X: several groups of rows, each row roughly a mix of its group's hidden directions:
X (77 x 10):
34.0, -14.9, 7.1, 0.9, 43.2, 26.6, -15.3, -18.3, 14.3, -24.0
-19.0, 15.1, 25.8, -5.9, 3.8, 18.2, -6.6, -4.9, 30.6, 52.0
30.3, 9.2, 12.8, -34.6, -39.9, 7.5, -17.7, -23.9, -16.4, 13.2
27.3, -1.1, 6.9, -35.1, -46.6, -11.0, -20.7, -6.2, -12.2, 20.3
-6.8, -22.6, -27.7, 5.5, 37.8, -26.8, 3.8, 3.9, 0.7, -42.6
-47.9, -8.1, -2.1, 2.8, -6.8, -8.6, 3.9, 6.5, -12.0, 51.5
-20.7, 15.2, 30.6, -6.8, 9.7, 2.2, -16.7, 2.8, 51.2, 26.4
32.9, 6.7, 13.9, 18.2, 12.3, -3.7, 16.1, -19.5, -3.0, -53.7
-6.1, -24.7, 6.9, -21.1, -20.0, 22.5, 6.8, 25.4, 4.4, 50.9
-26.9, 18.3, 23.1, -12.3, -4.4, 21.8, -7.4, 9.2, 38.9, 38.1
-14.9, 12.0, -12.5, 41.8, 23.3, -5.6, 23.8, -41.5, -14.4, 2.4
-12.9, -37.8, 30.5, -4.4, 1.5, 18.2, 35.1, 4.4, -18.1, 29.9
-10.0, -5.2, 3.0, -26.9, 17.4, 35.4, -20.3, 48.5, 0.1, -13.1
3.8, 41.0, -14.5, -21.8, 7.9, -1.6, -12.8, -13.1, 30.5, -40.5
32.8, 18.0, 20.7, 5.6, 23.7, 24.2, -12.3, -36.8, 16.2, -24.0
-41.5, 13.3, -8.2, 7.2, -8.2, 16.8, 45.7, -14.6, -25.4, 6.0
53.2, 6.3, -0.9, 23.4, 10.6, 12.3, -13.1, -14.0, 30.0, -20.1
44.1, 12.0, 0.3, -19.2, -30.8, 4.6, 7.5, 17.2, 9.2, -38.6
-4.4, -21.6, 0.9, -23.9, -18.5, 23.2, -2.5, 25.8, 9.3, 51.5
-15.9, 3.0, -11.5, 9.0, 22.5, 42.7, 1.5, -32.5, -38.4, -2.4
8.3, -0.5, -1.1, 9.9, 32.5, -30.7, -12.1, 1.8, 17.0, -52.3
31.9, -34.1, 13.7, 25.0, -5.0, -36.5, -4.0, -14.7, -27.5, -0.1
-58.5, 3.2, -11.0, 0.9, 4.5, -20.3, -6.5, -0.9, -18.3, 31.3
24.6, 14.6, 1.5, 7.1, -29.3, -45.1, -0.7, -31.6, -2.1, 24.1
-35.4, 30.6, -2.0, 19.2, 31.8, 21.0, 34.5, 0.2, -6.1, -10.0
-30.5, 16.7, -3.1, 19.6, 18.7, 29.6, 37.5, -27.7, -15.5, -10.1
25.6, 14.4, -10.8, 1.6, 31.5, 1.0, -24.9, -18.8, 11.0, -47.7
-19.0, 5.7, -14.3, -14.5, 32.7, -0.3, -0.1, -34.0, 24.1, 41.6
7.7, 31.8, 12.6, 20.4, 17.4, 15.7, 19.7, -51.0, 1.3, -12.7
-9.3, -13.7, 11.9, -13.3, -57.8, -1.1, -5.1, 34.4, 10.6, -9.4
-11.6, -26.0, -3.5, -12.7, -16.2, -23.9, 0.2, 55.0, 22.5, 1.9
-23.9, 11.4, -10.6, -5.8, -46.4, -15.7, 5.4, 24.8, -1.4, 38.2
20.3, -18.4, 8.6, -0.3, -27.6, 23.3, 8.5, 20.1, 19.6, 48.5
25.6, -22.2, -8.7, 35.3, 8.3, -36.4, -14.1, -33.9, 10.7, 3.6
5.4, 45.6, -32.1, -26.6, 7.4, 16.7, 0.7, -27.4, 6.4, -19.1
-29.3, -8.8, -3.4, -14.9, -28.2, 1.6, 4.1, 24.0, -3.4, 52.6
28.0, 3.0, 14.0, -18.7, 24.2, 17.8, -41.5, 26.4, 19.3, -17.6
-17.4, 24.5, -13.9, 6.5, 24.1, -26.3, -13.8, -20.4, -13.4, -46.3
13.7, 13.4, 5.2, 0.3, 11.7, 39.1, -7.6, -50.7, -24.6, -7.3
15.0, -18.7, -40.3, -4.8, -4.4, -19.8, 10.3, -10.2, -32.2, -38.2
-14.1, -34.9, -13.6, -15.4, -40.8, -24.7, 3.8, 28.0, -6.7, 19.7
21.0, -20.7, -16.7, 6.1, -22.0, -18.1, 5.5, 11.3, -33.4, -45.6
21.5, 4.1, 9.0, 26.7, 35.0, -2.5, 1.7, -31.0, 0.3, -43.3
44.0, 3.0, 12.7, -7.8, 6.1, -22.8, -42.0, 10.8, 26.9, -3.1
15.1, -13.0, -33.3, 13.0, 20.4, -2.7, 18.6, -6.8, -46.7, -25.9
54.2, 9.1, -8.1, -8.4, -7.5, 17.1, -18.6, 7.8, 29.8, -23.4
-18.1, 27.3, -45.5, -30.0, 18.8, 15.3, 7.6, -14.0, 12.4, -17.7
16.5, 1.9, -20.0, 9.4, 2.2, 0.9, 9.1, 16.0, -32.2, -56.5
-6.1, -50.4, 21.4, 15.1, -25.6, -21.8, -0.4, 28.6, -6.4, 9.8
-37.3, 1.9, -9.9, 9.5, -18.2, -11.3, -4.8, 9.5, -0.4, 56.5
-45.0, -6.0, -4.2, 10.6, -4.1, 17.7, 52.1, 1.2, -0.7, -10.4
-3.4, 16.5, 18.6, -14.5, -56.2, 25.8, -3.2, 23.1, 4.3, 10.8
2.3, -32.5, 31.1, 16.3, -35.4, -1.3, 1.6, 20.8, -17.1, 32.7
-31.2, 12.8, 5.6, 10.8, -9.6, 14.2, 56.5, -21.5, 2.2, -10.0
-18.4, 21.3, 24.9, -16.1, -17.9, 19.0, -10.5, 2.8, 37.1, 38.7
-37.0, 7.9, -0.2, -23.9, -11.9, 41.6, 27.8, 13.8, -22.4, -2.6
-51.0, -17.5, 11.0, 8.2, 15.6, -7.9, 15.4, -8.8, -25.9, 30.9
21.5, 3.9, 1.2, -14.4, 28.7, 4.3, -7.0, -12.6, -4.7, -59.9
45.2, -7.8, 15.7, 12.0, 24.2, 16.3, 5.7, -17.9, 9.0, -39.6
20.5, 16.2, 12.7, -17.3, 29.3, 13.0, -37.9, 35.8, 17.3, -12.5
-23.6, 50.8, 4.8, 10.9, 29.0, 20.3, 26.1, -4.4, -9.2, -5.5
-9.9, 11.5, -6.8, 39.3, 9.3, -13.6, 31.5, -47.0, -6.5, 2.4
-4.8, 13.1, 5.0, -3.6, 39.2, -9.0, -9.7, -37.0, 30.5, 33.2
27.3, -11.3, 11.9, -13.9, 34.4, 17.3, -0.5, -13.2, -2.8, -49.7
5.8, -38.3, 38.2, 19.5, -27.4, -21.0, -7.7, 18.7, -2.5, 19.9
11.0, -14.3, -32.6, -3.9, -14.0, -12.9, 8.2, 9.7, -26.8, -52.0
-27.5, -18.6, -9.2, 6.0, -6.3, -29.2, 18.8, 49.6, 20.2, 3.0
3.0, -49.8, 18.1, 13.2, -31.7, -25.5, -0.4, 16.9, -13.7, 14.9
-48.7, -16.1, 13.1, -1.3, 26.9, -10.3, 17.5, -13.7, -34.9, 0.8
-18.8, 12.3, 3.9, 15.8, 44.1, 9.2, 9.8, 35.1, 26.2, -23.0
1.8, 54.3, -17.4, -23.3, 1.6, 26.0, -3.4, -12.1, 14.7, -22.1
-11.0, 32.9, -21.4, -19.9, 33.2, -0.3, -7.7, -15.5, 34.5, -26.3
-26.0, 7.1, -2.6, -14.1, -48.1, -16.1, 19.0, 26.9, -13.6, 23.9
-6.4, 34.3, 16.3, -3.9, 5.8, 35.9, 0.3, -13.8, 8.7, 47.5
-23.4, -4.7, -1.0, 14.1, 43.8, 20.7, 7.5, 33.3, 20.3, -25.5
-3.7, -33.7, -4.1, -10.5, 23.5, 20.5, -27.5, 44.1, 10.9, -16.7
-21.3, 18.3, 23.7, -12.0, 3.0, 11.8, -11.9, -4.1, 43.9, 40.3

one row of each group, then the others: which group is each in?
-12.5, -12.4, 31.1, -8.5, -16.7, -24.3, -21.6, 3.9, 47.6, 19.5 -> B
-24.8, 8.6, -8.7, 14.4, -35.8, -15.6, 4.2, 14.2, 3.2, 51.2 -> K
26.3, -14.8, 1.3, -24.4, -33.2, -32.1, -30.0, 21.1, 5.9, 18.0 -> A

40.3, -3.1, 7.8, -5.0, 26.2, 15.5, -4.3, -12.8, 6.8, -49.7 -> K
-13.7, -13.6, -10.6, 6.9, -34.0, -1.2, 28.2, -43.4, -27.6, 14.8 -> A
-45.6, -16.3, 15.8, 18.3, 14.0, -10.7, 22.5, -13.2, -26.5, 26.9 -> K
17.3, -1.0, 14.5, -30.8, 13.0, 25.3, -32.2, 38.0, 17.1, -17.4 -> A
10.6, -37.3, 29.0, 23.2, 12.1, -41.9, -12.0, -8.9, 7.9, 16.7 -> B
4.4, 27.5, -7.1, 11.9, 9.4, -25.6, -2.2, -17.8, -8.7, -56.9 -> K
